Each path below is one point turned by a fixed rotation once a step. After each direction that follows a path, write how fast that rotation turns it, in degrees each step (0 if it stays still).
Each turn is a multiple of 5 degrees from 10 to 175, or 0.
Each row of a path follows its step; steps can be skipped.
path 1
step 0: -6, 4, -1, 14, 16, 18, 11, -6, -16, 31, 40, 29, -12, 9, 17, -1, 0, -10, 8, 2, 19, -23, -17, 6, 38, -13, -3, 8, 13, 0, 10, -6, 29, -11, 4, -31, -28, 36, 20, -12, 7, -10, -3, -2, -4, 1
step 1: 1, 2, 4, 28, 20, 22, 0, 13, -15, 20, 14, 26, -25, -18, 12, 12, 13, -9, -11, 12, 9, 3, 26, 2, 22, -16, 14, 16, 13, -19, -11, -20, 4, 5, -7, 22, -13, -22, 7, -14, -52, 17, -18, -2, -5, 4
step 2: 23, -6, -1, 32, -4, 38, -38, 8, -5, 10, -1, 11, -16, -6, -9, 0, 26, -21, -22, -18, -15, 18, -4, 8, 27, -6, -27, 8, 10, -17, 24, -3, 6, -30, -9, -1, -14, 6, 0, -15, 11, 11, 20, 1, 23, -1
step 3: -2, 27, 25, 38, 26, -12, -21, 0, 11, 17, 24, 19, -23, -18, 9, 4, 5, 14, -13, 4, 6, -10, -25, 5, 12, -4, 13, 10, -5, 18, 12, 16, 3, -19, 9, 5, -49, 5, 3, -23, 15, 5, -18, 15, 4, -14
step 4: 14, 13, 28, 21, 13, -16, -17, 30, 14, -5, -3, 25, -10, -23, -2, 7, 15, -3, -10, -29, -1, 8, 18, 5, 4, -14, -19, 8, 8, 6, -32, -13, -16, -24, -12, 30, -4, -11, -8, 21, -30, 15, -23, 3, 25, -2
step 5: 21, 0, 22, 0, -5, -13, -42, 1, -5, 13, 6, 20, 0, 2, -1, -3, 28, -12, 12, -16, -7, 11, 8, 5, 16, 8, -18, 12, -16, 22, 6, -16, -10, -28, 6, -12, -14, 36, 12, 22, 28, -10, 21, 37, 16, -1
step 6: -26, 4, 30, 24, 21, -37, -13, -18, 8, -17, 21, 15, -14, 1, 28, 4, 24, 21, 23, -9, 20, -3, -4, 24, 1, -20, 25, 8, -7, 16, -16, -12, -2, 11, 7, 6, -19, 6, 20, 4, -10, 0, 3, 20, 5, 19
step 8: -21, -50, -2, 9, 10, 20, 1, -11, -10, 1, 33, 16, 2, 8, -2, 6, 11, 14, 2, -6, -2, -3, 2, 15, 19, -4, -11, 21, 0, 36, 22, -7, 5, -14, 20, 2, -15, 20, 28, 8, 29, -23, 18, 24, 0, -6
step 9: -18, -10, 6, 14, 11, 11, 16, -15, -13, -13, 37, 19, 3, 0, 17, 10, 10, 11, 7, 0, 15, -7, 16, 22, 13, -53, 8, -7, 15, 18, -9, 23, 24, 2, 0, 10, -25, -19, -11, 10, -33, -11, -16, 5, 12, 13
5, 1, 1, 0, -4, -1, -2, 5, 0, 1, -7, 1, 6, -6, -2, -7, -3, -6, 8, 1, -5, 5, -6, 5, -4, -12, -16, 2, -1, -2, 5, 4, 11, -1, -1, -11, 6, 5, 0, 0, -9, 0, 6, -1, 8, -7
140
0, 1, -2, -1, -10, 4, 2, 5, 6, 0, -10, 2, -2, 3, 1, -6, 6, -2, -7, 7, 7, -4, 6, -2, 7, 5, 0, 5, -7, 7, -3, 4, 2, 2, -9, -3, 0, 1, 10, -2, 7, -9, -1, -6, 16, 3
135
6, 3, 1, -1, -8, 4, -3, 5, -8, -9, 0, 2, -14, 10, 1, 15, -2, 9, 5, 1, 6, 5, -7, 6, -5, 1, 0, -12, -1, -1, 10, 4, 2, -2, 2, -3, -2, 1, 7, 4, 1, -3, -3, 2, 3, 0
120
-13, -3, 11, -4, 1, -12, -6, 9, -1, 6, -7, -3, 7, -4, 4, 1, -3, 7, 1, -7, 1, 9, 5, -4, -6, 3, 6, -10, 4, -1, -3, -1, -2, 1, -4, -2, -4, 10, 5, 4, 3, -1, 7, 1, 5, -2
40
9, -17, -3, 4, -6, 2, -3, 7, -3, -5, -4, 3, -3, -2, 5, -5, -3, -1, 0, -4, -3, 9, 5, -8, 7, 11, -1, -3, -1, -3, -5, -5, 3, -5, 4, -2, 5, -7, -10, 8, 1, 11, -3, -2, 5, 4
130
